Here are some points, one per row:
[  3  41   2   1 -11  -7  -3 -22  -6  12  -2 -21  -8  -7 -58  -6  -2  29
  15 -14 -25  34 -41 -30   2  15 -32  21  -1 -12  29 -35  -5 -26 -29]
[ 34  44 -24  33  -2  38 -16  29 -38   8  10 -22  30  52  -6  30  -4   6
  20  -4 -38  -6   8  40 -20  27  25   7 -17  -6  -6   5  21 -21  12]
[  4 -55   4 -12  27 -29 -28 -19 -51 -54  -3 -68  10  41  74 -67  -5  55
 -33 -33   6  49 -23  15  94  -4 -13 -29 -47   1  -6  59 -20 -41  43]
[-31  38   4  41   8  -4  23 -13 -13 -12   1  27 -36   3 -13   0  10 -12
 -18 -56   6 -40 -14 -16  37 -20  29 -26  21 -53  -1   1  25 -13 -40]
[-19  -9   1  -1  28 -13 -18  21 -29 -41  32 -22 -20  45   4  25  22   3
 -20 -30  27 -19 -11 -52  42  15  -2  22  -8  17   3   9 -12 -36  30]
[ 11  11 -13   0  22  -1   6  40 -15  39  -2  -6 -12  -2  -7  14 -13 -20
  -6 -19  15   4  -8  22 -12   5  13  -6  30  19 -11 -24  -7 -10 -22]
[  3 -33  -7  -1 -24 -23  -5  30 -18 -35  54  53   0  -7 -41 -22  16  32
  76   1 -29  12   4 -19 -29  18  50  10  72 -38  14 -27  12  50 -49]
[  9 -16   9  49   0   2  30 -21 -27   0 -19 -48  25  62 -15  10 -15 -13
 -19 -12 -25 -77   8  24 -55  52  24  -8   7 -22  22   7 -38  38  50]
[-33   3 -27 -13  69  20  38  74  20  27  18  -7 -47   7 -11 -15  46 -64
 -11  33  23 -21 -48 -29 -19  -5 -87 -43 -18  -5  31  19  28 -20  -3]
[ 22  14  -2  -7  24  10 -36 -10  12 -15 -18  39  46  46 -10  31   7 -12
  -4  26   4 -44 -14   2   9   1 -20   6   3  -9  -3  30 -51  15  17]
[ -16  -32  -30   30  -56    2   39   -4   65   69 -101   57    3  -29
    8   51   10   39   20   50   14  -49   12   48   29   37  -69  -18
   36  -37   -1   38   66   28   -4]
[ 24  -1  21  22  82 -20  -4 -20  43 -31 -30  15  -7  -9 -34   2 -61 -40
  24 -79 -25  76  -8   9 -24 -30  33 -27 -10  65  13  20  56  49  27]
[ 18  27 -27 -50  23  40 -29 -23 -77 -18 -10  77 -58  81  38 -76 -25  11
  11 100  64  47  -8  44   0   3 -77  33  -7  14   1 -53  28  41   3]
[ 22  29 -34 -27  12  -9 -36  28  51  27  -7   3  -7 -10 -15 -34  12  14
  27   5  35  15   4 -35  -4   6   8  23   4 -19   1 -13  17  17   2]
[ 20  53  -6 -37  23  19 -13  14  41 -24 -17  14   8  14  16   5 -11 -31
 -14 -15  39   3  -9  20   5  -9 -50  -2 -44  13  33  10 -27  33 -26]
[ -3   2 -12  -7   0  11  -1   4 -46 -29  24 -27  -1  -7   7  -4  -4   3
  -6   1  21  -8  -2  37  -4   2   7  78 -11 -15  17  16 -21  24  -5]
[  68 -127   -3  -24    7  -20   27   62  -67    9   68   23 -103  -96
    2   -2  127  102   11  -70  -98  -44  -17   50  -58  -64   87   38
  121  -27   81   20   48   65  -23]
[ -7  43 -34 -33  -5  -9   2 -32 -46 -29 -39  32  -5 -61   9  15  13  10
  -2  -1  -2   5  28  30 -21   8  31  53 -13  -2   3  19  -8  30  30]
[ 33  25  14  21   6  19 -39  32 -39   3 -30 -48  18   1   6   8  -6 -15
 -23 -44 -14 -18  11 -19   8   8  -2  -8 -25  26  28  26 -11 -13 -26]
[-38   3  31  14 -13 -24  42 -44   7 -46  23 -50  46  24 -36 -20 -34  23
   5  10   3 -34  -7  22 -41 -25 -22 -31 -18  19 -12   0 -48   3 -24]
[-121  -47   77   46  -22   -5  -18   35  127  -58   94   12   55   39
   38  -24  -26  127  -54  122 -111   28   42   21    7  -53   24   46
  -30  119  -31  -33  -88  -26   47]
[ 25  41  23  -5 -24  -6 -26  18   1 -18  31   4 -23  22  -3 -15  10 -63
  33 -23 -18  -1  -9 -52 -31  42 -57   0 -32  34   8   4  -2 -49  -4]
[-30  15   4 -52 -33  11   5   1   3   3  -3  -6  40  -7  -8  -1 -34 -20
   3   4 -35 -12   5 -10  -9  11   5   9   2   7  -2   9 -18   5   0]
[  27  -40   12  -24  -17  -68   -4  -35   -4   46   55   14   42  -25
   -1   11   25    0  -46   -1   79    7   59   60  -21   22   10  -27
   15   16  -54   50   11 -112   26]
[   0  -18  -40    3  -28   59   37   -8   27  -45   21  -37   63  -46
  -62  -49  -50   17  -55  -29   27   33   -2  -25  -20  -35  -60   28
   39  -91   24 -112   29  -33  -17]
[   4   23   -5   58  -61  -35   26   22   56   21 -127  103  -14  -63
   63   88  -27   11   44   97  -26  -19  -42   -2   37   22   -2  -37
  127  -23  -90   61  127  -48  -53]
[-60  -9   2  27  -8 -31  14 -29 -21   9  29 -19 -23 -34  34  25   8 -15
 -21 -16  -5 -13 -12   0  42  41 -24  -9  11  26  28 -38 -29  31  58]
[ -1  10  24  24   2  48  14  16 -35   7  12   4 -22  14   9  34 -34 -15
  12  -5 -22 -22  35 -65 -14  -4 -42  -7 -27 -21   9  15  15 -26 -15]
[ -8  20   0  14 -35  14 -14 -11   4  36  26 -14  -1  14 -26  10 -11 -25
  19 -20   7   1   2 -23  32 -44  -3 -30 -48  -8 -11 -10   6  42  10]
[ -1  -7  37 -48  11  14  18 -30  11  78 -55  30   4 -21  -9  14 -10  48
   5   5  -6  -8  23 -20 -25 -15  53  45 -16  28   2 -12  48  28  -9]
[  3 -23   8  19 -15  18 -15  -4   3  46  -8 -27  20   7 -32 -21  38 -31
 -27  33   4   6  19 -34 -26 -15  20  -7 -49 -38 -56 -17 -12  -4 -36]
[ -3  28  25  -6  27 -18 -39 -26 -26 -11 -30 -10  -9 -11  15  -9  -3 -33
   8 -25 -47  44  -5  -3  48 -10  84 -34  -8   1  11  13   5 -33  21]
[ 29  14 -21  -2 -21  -3  20 -38  18  34  53   9 -58 -43 -10  17   5 -26
  -3  26  48   0  -7 -32 -27  -2  24  -4  -3  10 -15 -18 -11 -25  48]
[-15  12   8 -26 -63  -9  21  13   6  -6  -2 -24  13 -14 -32  11  18 -30
   1 -37  39  25  35   2  -9  35   4  33  16  14 -25  11  -8  -2 -17]
[-16  -2 -18 -11   6  -8 -30  -7  66 -19  -2 -72  22  35  62  40 -30 -14
  33 -44  13 -29  88  14  14 -53   2 -35  -7  24   3 -58 -32  26 -59]
[ 21 -54   8 -39  21  56  30 -68 -32  20 -25  39  -5 -28  -8 -63  33 -57
  57  53  35  50 -76  -5  56  22  50 -54 -18 -26  -2   5 -63   2 -10]
[ 23  11  -8  27  39 -40 -17  24   8  -1  16 -28  13  12  54 -16   2   3
 -63   9  20  24 -21   8   5  -3 -23 -11 -52  -3 -35   3 -29  12  44]
These points spread out most along one direction. Take the direction at right angles to it along which they spread out most. Then take the direction at right angles to both along which they spread out most. Go by this last direction. For each point below, how far along it does it lie, from 0 to 99? The average is 50, and the first point in the table lies past the average. One standard deviation of the points above along it is 16.
[  68 -127   -3  -24    7  -20   27   62  -67    9   68   23 -103  -96
    2   -2  127  102   11  -70  -98  -44  -17   50  -58  -64   87   38
  121  -27   81   20   48   65  -23] 57
[ -16  -32  -30   30  -56    2   39   -4   65   69 -101   57    3  -29
    8   51   10   39   20   50   14  -49   12   48   29   37  -69  -18
   36  -37   -1   38   66   28   -4] 25
[-121  -47   77   46  -22   -5  -18   35  127  -58   94   12   55   39
   38  -24  -26  127  -54  122 -111   28   42   21    7  -53   24   46
  -30  119  -31  -33  -88  -26   47] 0
[-16  -2 -18 -11   6  -8 -30  -7  66 -19  -2 -72  22  35  62  40 -30 -14
  33 -44  13 -29  88  14  14 -53   2 -35  -7  24   3 -58 -32  26 -59] 44
[ 23  11  -8  27  39 -40 -17  24   8  -1  16 -28  13  12  54 -16   2   3
 -63   9  20  24 -21   8   5  -3 -23 -11 -52  -3 -35   3 -29  12  44] 50
[-60  -9   2  27  -8 -31  14 -29 -21   9  29 -19 -23 -34  34  25   8 -15
 -21 -16  -5 -13 -12   0  42  41 -24  -9  11  26  28 -38 -29  31  58] 49
[  3  41   2   1 -11  -7  -3 -22  -6  12  -2 -21  -8  -7 -58  -6  -2  29
  15 -14 -25  34 -41 -30   2  15 -32  21  -1 -12  29 -35  -5 -26 -29] 58
[   0  -18  -40    3  -28   59   37   -8   27  -45   21  -37   63  -46
  -62  -49  -50   17  -55  -29   27   33   -2  -25  -20  -35  -60   28
   39  -91   24 -112   29  -33  -17] 58
[-31  38   4  41   8  -4  23 -13 -13 -12   1  27 -36   3 -13   0  10 -12
 -18 -56   6 -40 -14 -16  37 -20  29 -26  21 -53  -1   1  25 -13 -40] 58
